In the data rows, the value 128 means zero.
Every row has a hidden score. How much higher is the second row's score than the first row's in each pair? 20 means about the same, 40 much higher and 0 much lower. The score is a weighted sum of the row's numbers plus the product of two more (or one squared), each taken from its middle value.
[103 147 147 154 114 149 163 127 124 154 127 132 168 175 127 156 170 150]
[117 156 117  94 133 136 121 100 155 170 143 150 122  95 148 144 106 122] ~ 8
[154 138 160  91 122 154 161 137 123 133 113 133  84  72 170  99  73 126]
[160 176 126 110 152 133 143 173 140 126 113  95 112 128 124 136 174 142] ~ 9
[122  80  40 132 117 153  60 120 114 116 185 142 151 160  69 137 131  61]
[142  97 121 119 143 100  85 117  78 140 183 118 132  64 137 120 116  90] ~ 21
[157 103 135 101 136 103 153 151 112  82  87 176 113 141 131  80  90 132]
[103 149 154 153 155  58 150 172  86 124 146 149 198 147 121 167 176 117] ~ 12
[175 120 116 152 125  97 179 158 135 106  73 126 136 144 122  74 110 126]
[148  68 121 159 130 118 117 102 156  64  91 163  85 142  89 107 133 132] ~ 24
[166 159 141 106 136 133 153 143 115 159 126 129 136 153 152  95 109 139]
[155  82 132 110 117 117  85 111 172  74  67 144  92 111 146  91  36 162] ~ 22
[167  65  87 137 108 153 121 120 173  83  76 143  71 144 110  86  71 149]
[133  65 103 141 116 138 142 121 162  97  83 114  78 189  91 100  79 151] ~ 20
[137  73  92 158  95 120 131 104 170  56 118 169  91 130  92 106 119 136]
[180 127 127 124 179 131 117 180 112  76  92 126  61 135  74 124 161  82] ~ 20
[145  95 122 114 104 124 143  95 157  83  80 157  80 106 147  97  93 171]
[156  97 124 122 135 160 129 149 152 104  92 138  70 138 108 112 114 115] ~ 22
[104 133 140 148 128 109 103 112 133 175 162 163 152 113 133 165 147 108]
[123 121 101 117 151 110  81 123 117 144 164 132 150 130 114 132 141  98] ~ 26
[132 106 118 165 100 122 137 130 142 123 120 139 130 178 107 130 144 133]
[116 146 123 130 150 145 138 113 153 132 144 143 125 154 127 151 149 148] ~ 15
[ 79 150 180 145 133  91 147 143 164 153 138 111 131  88 142 172 178 155]
[ 93 120 115 145 103 116 171  90 154 158 129 131 129 119 117 174 162 150] ~ 22
[152  78 102 109 143 122 135 137 154  90  60 125  96 197  96  88  88 119]
[145 149 136 149 156 100 148 156  71 126 124 113 159 135 168 112 133 143] ~ 14
[167  91 103 125 116 145 159 122 145 128  70 130 105 169 130 100 109 159]
[137 114 102 134 143 122  72 137 103 132 187 115 156 127 114 138 168  69] ~ 13
[164  74 101 108 148 117  74 111 104 135 137 140 115 131  89 110  70  90]
[ 86 145 180 153 146 120 147 125 114 130 163 105 156 140 133 144 158 132] ~ 20
[141  68  82 143 140 158 111 105 155 127 103 150 101 183  79 113 113 138]
[137 137 157 136  89 160 149 102 134 116 123 120 103  80 178 107  93 161] ~ 23
[100 183  98 113 176 153 135 189 104  74 133 102  79 123 119 153 133  96]
[179 128 127  81 139 150  74 112  78 114 148 160 113  52 171  93  85  88] ~ 17
[190 129 119  83 114 156 117 129 155  64  66 147  79 131 154  48  44 139]
[144  92  97 130 127 126 150  85 157 116 147 178  86 121  99 113 142 112] ~ 20
[131  58  92 183 160 106  83 119  98 107 170  96 155 169  62 127 183  85]
[ 96 149 169 104 136 101 155  95 138 150 134 117 164  62 149 164 146 135] ~ 35
[109 168 178 149 139 116 158 140 123 180 141 110 166 127 135 166 138 132]
[155 143  70 104 126 122  94 154  41 122 179 134 184  88 139  73 146  42] ~ 21
[100 118 150 196 111  85 144 126 142 108 126 151 176 169  70 157 167 132]
[115 133 150 135 131 142 154  86 162 182 143 133 127  90 139 176 155 124] ~ 23
[147  96  94 122 123 153 126  85 151 136 138 188  82 114 112 116 121 127]
[118 132 146 127 148 122 142 114 116 131 133 150 151  89 131 150 169 125] ~ 31
[109 122 130 139 109 142 133 124 163 112 141 127 129 155 109 139 134 139]
[ 86 116 156 157 105 128 146  94 163 136 144 105 126 153 108 153 132 168] ~ 18
[ 90 119 149 151 124 133 105 135 157 139 134 115 125 165  86 177 163 134]
[ 95 165 169 112 139 126 180 107 114 173 161 111 127 145 179 154 177 170] ~ 21
[111 172 135 126 121 116 115 137 100 148 156 118 139  95 169 124 129 108]
[167 161 156  99  98 126 179 158 128 114  99 104 135 137 163  95  88 140] ~ 37
[159 114 112  99 105 140 118 109 114 100 113  93 115 131 151  61  77 122]
[109 145 126 139 139 130 104 136 128 147 147 146 132 115 113 163 135  97] ~ 25
[125 126 133 134 131 131  95 132 131 176 176 133 187  85 130 152 176  67]
[113 153 112 141 170 134 130 152 114 126 142  92 103 172 109 166 162 135] ~ 4
[117 128 144 136 143 106 138 114 119 107 137 160 124 104 124 134 121 149]
[101 152 164 125  91 133 167 116 166 152 116 105 126 112 144 150 161 167] ~ 18
[169 118 112 123 155 125 153 140 103 107  97 164 138 125 144  76  83 131]
[103 183 170 131 132 119 170 128  64 145 169  91 169  95 175 129 164 127] ~ 14
[126 152 144 118 139 133 158 122 117 118 148 136 130 111 139 123 141 115]
[ 97 158 190 147 157 103 143 114 108 161 161 134 147 107 159 154 153 147] ~ 14
[ 94 180 111 118 156 135 146 157 119 102 159 115 114 144 114 172 195 130]
[108 134 132 164 125 115 131 136 170 143 123 141 129 151 105 159 152 130] ~ 17
[104 151  71  60 106 151  79 132  46 191 235 105 176  82 193 108 112  13]
[ 91 107 132 127 137 142  83  87 141 112 130 130 143 140 129 133  94 162] ~ 30
[137 141 152 143 138 134 110 105 113 144 133 137 150 110 154 150 112 130]
[188 145 135 107 130 114 164 160  95 117 102 122 113 143 157 107 122 125] ~ 20
[ 92 173 178 125 103 140 148 108 164 151 126 112 106  86 172 148 141 192]
[159  53 127 173 122 104 124 137 156  98  84 172  97 166  73 114 123 112] ~ 28
[ 97 102 102 128 146 117  69 163  89 127 181 125 152 101 108 125 145  62]
[108  80 116 142 136 122 106  96 137 134 121 130 127 150 101 133 140 111] ~ 19
[130  99  79 150 175 162 112 134 130 124 118 147 121 167  77 154 121 116]
[ 87 149 152 129 109 137 151 115 153 157 130 104 156 125 133 171 175 170] ~ 12
[169 125  95 112 129 132 129 113  92  99 105 155 122 110 136  93  72 127]
[157 147  65  51 152 194  84 126  88 126 160 118  83 128 137 107 123  69] ~ 18
[186 145 124  90 108 148 150 124  96 143  98 126 110 169 159  72 118 125]
[114 131 168 151 124 133 132 117 121 124 125 136 139 108 142 130 129 169] ~ 20
[ 92 179 163 153 132 121 172 122 122 161 142 120 168  96 158 156 162 152]
[160  92 111 119 143 150  97 121 140 103 107 170  98 152  82 125 111 120] ~ 23
[ 95 142 163 127 146 111 152 102 136 154 165 156 138  84 152 156 165 131]
[131 133  66 113 115 187  67 137 128 171 190 110 129  99 122 136 141  60] ~ 14
[134 110 129 140 158 113  98 142  94  99 109 118 132 173 136  86 100 147]
[120  73 108 168 133 120 130 136 133 119 103 139 122 185  83 131 158 142] ~ 28
[171 109 121 125 119 148 135  97 141 111  93 175  80 116 128  96 110 155]
[145  94 123 124 117 162 120  91 147  95 131 143  78 106 115  99 105 146] ~ 21
[147 123  92 137 150 143 114 128  47 120 116 129 133 142 133  83 138 140]
[167 131 121 102 142 125 139 127  78 104 139 113 137 104 161  97 109 117] ~ 21
[115 117 151 149 114 136 131 116 163 133 118 135 112  91 131 141  89 161]
[127 182 100  84 214 147 111 174 121 129 119 122  83 157 125 165 138 101] ~ 26
[149  99 106  96 114 126  92 121  99  71 124 126 108 111 131  79  96 122]
[122  69 125 186 131 107 115 120 177  97 108 142 113 166  61 122 104 135] ~ 22
[105 142 148 147  86 132 112 133 167 198 155 121 169 119 119 162 156 114]
[191 167 132  73 133 153 147 165 124 127  85 109  84 133 165  97  91 146] ~ 22
[ 67 114 174 203 112  94 125 100 151 136 117  94 140 159  94 173 135 162]
[143 120 121 162 130  85 164 179 121 101  66 145 141 171  93 124 154 120] ~ 25
[121  94 144 193  98 121 156 125 148 116 110 156  91 127  88 131 187 121]
[172 133 109  91 147 155 133 143 134  86 111  83  63 141 117 114  95 120] ~ 11
[166 129  71  71 164 135  58 177  68 130 186 119 173  85 144  93 117  24]
[144 113 133 133 104 153 139 114 136 134 120 130 105 138 121 106 115 136] ~ 9
[ 90 104 122 161 129  94  80 146  92 140 138 110 170 135  92 142 140 109]
[119 174 151 120 159 155 129 125 126 135 113 141  84  82 160 138 134 124] ~ 23
[175 146 121  92 124 139 109 144  67 130 159 130 161  95 176  86  75 108]
[146 110  98 108  98 155 117 131  98 116 125 100 136 140 130  98 121 168] ~ 29
[104 147 147 154 118 112 160 106 142 145 155 132 143  96 142 151 176 134]
[202  90  72  91 144 152 141 146 144 103  75 178  77 151 103  91  96  98] ~ 25
[ 89 192 187 155  88 129 150 117 116 142 134 107 146  94 182 143 116 161]
[118  78  92 143 129 100  57 132  98 159 177  86 141 106 106 114 156  72] ~ 23
[177 124 131  88 136 148 131 104 116  86  99 132  80 118 165  47  79 139]
[123 171 148 132 109 128 176 129 151 144 126 156 151 106 144 137 154 138] ~ 23
[124 105 143 118 128 109 101 128  90  98 142 113 114 109 126 107  95 129]
[130  90  77 134 105 151 120  61 174 121 106 174  89 128 117 122  99 149] ~ 22
[ 62 108 155 169 128 141 135 109 171 157 131 127 136 170 109 172 155 156]
[127 118 115 108 139 136 130 118 143  91 126 143  70 122 122 113 101 128] ~ 15
[169  68  91 137 100 111 123 141 150  31  90 162  76 160  85 104 103 112]
[121 155 158 129 136 111 123  89 133 146 125 129 153 138 146 130  90 166] ~ 11
[110  93 135 158 114 119 105 134 159 148 158 134 144 131  87 174 124 119]
[106 123 113 145 129 144  65 125 131 162 199 125 114 113 104 182 144  66] ~ 19
[ 84 179 165 142 143 123 152 167 156 148 142 109 111 130 134 177 147 150]
[ 95 139 163 170 100 126 136 111 152 133 128 123 165 113 126 157 144 147] ~ 29
[113 144 137 110 114 123  89 143 108 151 162 127 170  73 166 141 144 102]
[173 126 159 102  96 164 106 107 119 103 110 148  74 102 163  68  56 133] ~ 24
[ 96  88  50  83 143 154  43 117  78 160 183  91 128 133 124 140 141  47]
[ 99 139  69 177 138 151  95 156 143 118 137  98 128 196  49 203 157 114] ~ 2
[127 137 145  86 121 166 150  83 102 106 109 138  73 111 186  84  98 167]
[209 139 148  91 122 120 168 149 109 123  86 149 130 137 165  63 112 127] ~ 23
[115 157 186 129  96 122 175 112 167 144 136 111 127  86 178 128 182 175]
[ 98 124 116 143 106 111 157  86 184 147 110 149 113 129 120 161 145 158] ~ 16
[133  89 113 135 113 115  76 123 107  99 131 136 121 135  94 108 103 117]
[129 111 124 139 134  96 118 125 116 118 151 140 158 134 113 126 147 131] ~ 22
[184  95 111 100 128 132 167 149 133 134  89 127 115 179 119 113 121 146]
[114 124 109 116 108 124  70 120 107 156 166  93 153  71 140 126 141  79] ~ 18
[153 190 156 103 147 109 180 157 107 129 111 133 166 125 164 111 102 141]
[100 196 109 128 172 145 130 158 108  95 136 120 102 142 127 157 158 130] ~ 18
[145 124  72  82 142 165  90 159 129 111 108 104  71 173 101 114  82  93]
[146 103 111 122 132 141  70 126  81  93 144 151 114  92 128  81  76  99] ~ 26
[100 162 107 137 165 161 136 141 136 137 155 100 120 156 106 178 186 110]
[119 135 128  90 151 104 172 166 118 124  91 119 164 174 139 124 158 146] ~ 22
[158  72  79 152 135 132 131 171 153 125  69 124 113 229  40 145 134 135]
[145 111  95 111 145 141  92 119  76 127 130 158 141 132 133  95 122  95] ~ 19
[ 95 160 142 148 129 126 146 104 125 167 163 139 189 147 132 160 154 147]
[175  90 128 134 107 122 168 148 148 129  75 116 111 182 117 108 119 132] ~ 28
[156 135 127  80  85 176 128  85 164 103  91 134  93 101 161 103  53 143]
[139 149 107 101 204 145 131 158 111 145 111 157 139 177 120 145 160 118] ~ 22
[163  95  76 107 117 148 114 103  90 102 134 138 152 154 123  78 108 120]
[154 151 126  92 130 152 154 152 101 131 123 149 133 133 165 111 130 110] ~ 23
[139 112 109 136 141 150 131 157 119  95 110 109  60 131 115 121 118 134]
[105 112 129 136 112 127  98 103 118 130 143 113 132 138 141  95  91 107] ~ 17
[ 76 111 152 171 152 107 109 116 140 149 132 129 155 150  89 160 149 110]
[202 133 118  93 114 130 160 145 147  81  75 145 113 129 148  76  67 140] ~ 13
[ 91 152 164 157  94 108 154 106 160 145 145 108 144  99 144 156 140 154]
[186 118  88  92 135 132 137 127 129  97  74 169 107 143 124  79  65 127] ~ 25
[119  63 102 152 127 128 139 109 192  99  98 137  96 182  69 126 108 180]
[ 77 186 167 133 142  96 191 130 103 178 149 103 161 120 160 168 157 138] ~ 13
[125 136 171 105 101 132 152  71 167 102  87 131  75  64 190  89  83 162]
[157 104 110 137 143 134 127 165 145 108  65 115  71 153  96 105  83 157] ~ 16
[162 136 133 131 127 110 168 173 120 144 116 115 129 144 129 124 117 129]
[125 150 106 142 186 114 129 203 113 117 142 131 131 164  87 156 177  67] ~ 22
[114  97 138 167 127  96 130 124 159 110 119 140 129 152  74 152 189 140]
[171 162 141  92 138 136 175 196 120 127 110 122 145 148 135 117 130 109] ~ 27
[125 187 153 105 130 135 141 108 118 156 108 125 141  67 181 118 137 183]
[164 168 141  92 116 154 181 134 110 150 120 110 116 106 194 104 113 159] ~ 28
[122 151  82 155 141 128 153 130 129 164 142 137 163 185 102 172 198 119]
[ 97 191 137  95 161 133 118 128 124 145 154 117 125 107 138 177 162 115] ~ 32
[165 145 125  82 139 131 142 132  72 140 137 110 114 112 185  84 104 149]
[160 126 122  78 123 146  61  94  94 127 142 109 111  82 163  93 109  98] ~ 25
[152 139  80  81 119 165  86 106  51 137 183 144 158 103 179  70 105  73]
[199  92  83 106 111 119 152 162 148  87  65 143 101 165 123  75  82 153] ~ 29
[160  41 113 144 119 102 119 137 173  78 101 145  95 190  55 105  93 131]
[114 155 166 123 128 142 150 110 134 134 169 115 149  75 173 136 145 135] ~ 22
[161  81 122 145  97 146 139 118 149 109 108 117  77 150 106 111 105 140]
[ 81 143 135 161 134 109 131 138 148 144 150 136 162 147  86 181 192 113] ~ 17
[150  78 117 127 134 113 115 110 142  85  83 142  99 148  95 102 135 133]
[150  71 132 135 101 120 106 124 169  36  62 140  72 143 120  76  46 140] ~ 19
[160 152 153  87 108 136 195 159 121 125 104 120 129 111 169 107 119 150]
[176 112 116 103 101 146 136 139 178  73  51 137  65 110 129  68  68 149] ~ 7
[137 123 111 157 163 114 138 159 125 137 140 182 159 145  89 150 176 100]
[115 117 156 148 110 107 137 111 147  95 132 147  81  83 116 116 109 151] ~ 14
[204 160 113  77 108 138 181 154 112 138  98 157  92 101 165  82 107 132]
[135  68 102 141 125 132  96  91 133  67  97 140  98 180  89  96 106 149] ~ 18
[120 147 132 146 133 123 172 134 140 135 121 137 125 124 148 110 135 131]
[152 142 155  95 136 126 127 117 124 119 123 144 121 107 160 106 113 152] ~ 19
[ 80 130 161 138  98 133 143  93 171 138 136 116 136 134 132 169 112 160]
[146 145 162 138 167  81 146 182 106 128  98 118 162 166 132 125 153 133] ~ 16
[134  85 117 138 105 170 148 124 171 113 105 158  90 130 113 119 127 164]
[135  99 129 135 120 149 117 107 172 111 124 136 141 153 107 146 109 142] ~ 10
[149 121  85 109 173 122  84 126  80 147 168 120 165 104 138 118 126  88]
[138  98 132 149 124 129  89 106 136 106 109 145 130 151  94 113 108 130] ~ 9
[175 132 128 124 139 157 153 116  98 152 106 149 119 168 139  94 121 153]
[118 139 170 148 126  97 131 116 147 103 147 149 120  66 148 142 100 129] ~ 11
[129 124  58 129 147 112  95 185  87 140 189 118 177 154  98 140 188  74]
[185 127 129  95 124 127 142 149 125  92  78 172 109 109 148  76  74 135] ~ 30
[166 135 163  77 114 141 160 106 116 107 104  97  65  93 172  76  74 137]
[134  79  26 103 157 128  63 117  91 136 168 167 171 160 106 105 109  81] ~ 27
[125  84 122 145 103 130 145 112 157 100 115 157  85 133 110 116 134 158]
[ 97 138 131 155 122 141 158 152 152 110 127 133 130 127 107 172 128 145] ~ 20
[ 77 115  98 161 126 144 140 117 191 170 127 142 150 150 102 188 187 138]
[ 74 132 135 141 111 116 102 133 162 191 127 112 140 142 106 200 134 127] ~ 10
[131 144 153 114 119 123 109  81 126 138 138  93 153 107 174 112 115 139]
[104 110 134 117  81 158 141  98 155 114 137 149  59 118 130 110  93 189] ~ 34
[ 82 129 138 136 105 129 172  86 155 140 122 129 109 127 151 137 118 167]
[100 180 177 120 122 130 176 106 133 175 135 122 138  88 169 145 146 145] ~ 19
[202 148 129  69 123 140 162 122 109 107  94 145 131 115 183  61  84 136]
[145 108 135 122 147 139 102 114 134 130 141 107 122 136 129 117 137 142] ~ 14
[141  88 112 134 135 129 127 100 144 120 129 138 119 135  81 124 146 139]
[182 142 155 122 130 109 170 144  99 120  92 145 121 141 130  84 130 121] ~ 20
[ 93 172 161 124 145 140 139 127 132 160 150 125 112 104 142 163 150 176]
[130 162 118 154 137  94 176 118  91 157 134  96 171 132 152 137 161 151] ~ 17
[108 148 166 143 137  95 132 141 130 144 176 141 166  86 127 163 171 118]
[178 120 137 129  95 131 131 147 156  92 105 128 106 104 128 101  90 156] ~ 21
[156 165  81  95 145 154 131 116  67 115 113 150 130 125 193  63  93 120]
[109 135 169 176 132 104 169 142 143 177 138 115 152 143  95 178 177 138] ~ 22
[151 121 115 139 151 113 159 161 133 147 112 125 145 183 113 128 141 119]
[ 86 145 153 123 139 126 114 119 132 147 158 131 141 111 143 149 136 113] ~ 24
[151 122  94 108 149 123 102 160 116 120  89 114  74 142  82 106 122  86]
[116 136 117 137 127 151 134 122 109 124 142 127 161 162 141 130 152 156] ~ 28
[144 128 163  77  82 138 145  92 149  84 110 125  58  82 188  68  47 170]
[142 118 141 108 108 149 110  88 120  83 130 124  76  82 165  99  82 149] ~ 19
[ 79 117 177 165 120  96 133 141 160 141 149  88 126 139  92 199 156 147]
[129 169 174 131 135 109 175 162 141 163 106 102 165 146 161 144 168 159] ~ 23
[153  99 150 123 112 119 129 136 151  82  57 135  98 132 127  78  77 140]
[163 131 139 104 134 123 124 177 117  88  89 137  85  92 155  85  84 159] ~ 17
[113  93 129 179  91 120 110 107 167 143 131 136 158 165  77 176 157 121]
[106 135 117 125 117 138 107 146 139 178 169 149 155 109 121 168 160  78] ~ 20
[186  82  88 102 143 128 131 129 121  93  78 145 110 142 118  84  89  97]
[ 93 169 153 117 162 133 168 147 132 160 144 116 157 152 145 167 157 139] ~ 16
[130 154 147 136 117 109 182 144 136 138 110 120 168 131 128 142 166 133]
[ 78 123 155 168  97 125 139 100 133 152 131 108 168 174  98 162 149 153] ~ 20
[133 117  66  88 147 131  62 154  24 172 202 142 209 100 140 104 156  25]
[104 165 122 107 100 151 133 138 141 187 165 134 146  61 165 159 128 103] ~ 13
[ 89  93  95 189 152 120 144 122 157 138 143 133 135 175  55 178 200 118]
[113 115 151 150 139 119 141 114 178 119 120 126 138 129 134 153 140 134] ~ 21
[ 98 158 189 134 121 127 117 106 146 156 144 118 168  83 139 159 116 124]
[140 108 124 154 154 106 116 173  87 111 121 121 177 183  78 114 143 114] ~ 15
[ 95 180 228 134 103 111 159 114 138 174 141  90 141  83 177 145 122 188]
[ 93 127 135 169 145 109 113 114 106 134 158  99 181 156 120 159 142 130] ~ 26
[ 96 116 158 173 116 125 116 108 171 165 152 118 163 154  93 186 118 136]
[116 139 159 121 131 100 183 160 111 146 116 123 154 159 139 126 137 146] ~ 27
[127 123 152 153 117 136 135  95 156 106 122 137 132 119 134 121 146 137]
[ 98 168  95 153 156 100 153 198 114 114 123  98 132 161  88 170 208 108] ~ 12
[137  99  96 155  93 127 124  93 152  65 102 165  92 133 105 102  82 155]
[123 127 138 175 140 109 154 117 177 129 104 152 149 122 109 152 180 134] ~ 27
[212 121  95 100 172 126 135 182 114 104  68 174  97 155 118  91 129 103]
[ 99 170 158 141 148 113 150 152  64 185 143  85 177 142 164 135 175 149] ~ 17
[129 114 141 150 146 114 108 119 148 122 143 146 124 117  88 150 108 133]
[155  57  99 174 136 121 130 147 117 106 106 151 131 179  78 145 122 122] ~ 26
[139 152 159 124 119 103 157 144 121 154 103  88 153 145 158 138 115 174]
[151 141 153 113 114 130 142 128  99  92 137 116  98 103 160  97  91 145] ~ 25
[110 158 163 156 157  93 168 149  92 150 169 140 179  89 140 167 185 143]
[120 155 137 154 125 105 194 147 113 159 125 132 182 158 126 155 174 154] ~ 24
[122 138 143 138 155 119 122 123  69 104 133 135 163 142 141  93 137 122]
[113  97 119 114 116 138 137  96 169 138 103 152 101 137 128 124 133 164] ~ 18
[ 92 135 199 145 113 109 145 110 135  97 136 128 133 122 142 140 153 161]
[114  74 119 160 102 118  79 109 114  97 135  98 107 166 106 106  91 136] ~ 9
[ 91 147 159 127 107 121 112 109 146 157 134 107 149 128 137 153 131 154]
[ 82 129 159 165 105 125 135  98 168 174 139 132 157 109 139 173 121 166] ~ 25
[174 128 132  87 126 153  89 124  83 135 156 151 124  66 157  66  92  94]
[151 132  48 112 159 115  65 163  30 152 181 130 184 158 110 102 167  42] ~ 14
[111 105  82 129 169 122  50 130  52 135 167 103 183 157 119  98 138  67]
[102 145 167 154 167  62 134 132  81 150 147 106 185 142 109 157 180 139] ~ 10
[105 183 185 116 125 150 149 127 138 169 162 105 136 105 158 157 159 158]
[ 93 115 135 168 104 134 129 130 168 171 147 125 125 146  85 188 197 138] ~ 19
[109 154 178 120 120 133 132 114 151 154 151 130 131 115 159 159 141 146]
[ 93 110 102 150 137 166 118 102 151 165 130 133 124 128  90 180 183 102] ~ 36
[131 121  99 110 139 161  84 135 132 203 163 135 145 138  93 171 151  74]
[ 93 119 177 169 118 107 155 131 164 164 139 121 147 138 104 183 161 156] ~ 21
[110  78  39  98 132 136  30 109  97 147 161 127 131 141 101 108  94  48]
[137 127 120 155 128 130 166 129 108 136  99 140 159 146 130 131 143 137] ~ 14
[ 80 172 126 135 142 126 146 135 136 115 153 132 110 108 119 160 154 144]
[138 170  36  60 135 164  35 180  43 126 194  93 125  63 154 107 111  16] ~ 29
[ 99 172 165 125 145 103 149 129 141 128 121 156 138  82 159 151 168 144]
[ 87 139 160 144 151 119  84 107 140 137 161 131 153 116 121 170 112 115] ~ 28
[111 164 107 141 161 159 123 151 105 107 137 128 104 149 112 167 171 128]
[181 185 148 104 141 110 165 154  52 108 131 127 147  80 172  55 135 117] ~ 19
[112 156 180 134 101 128 133  99 163 139 127 114 141  98 144 166 114 149]
[173 107  94 123 148 113 143 165 111  69  87 158 103 128 127  76 102 122] ~ 22
[103 134  70  93 139 115  97 169  52 165 202 111 192  89 140 111 165  46]
[ 81 153 159  91 122 139  83 123 111 161 168 108 167 109 178 131  75 137] ~ 13
[156 132 130 131 150 126 174 149 111 119  81 131 106 150 144  81 130 140]
[131 129  20  81 166 176  56 184  78 123 181  91 115 130 108 146 145  38] ~ 28
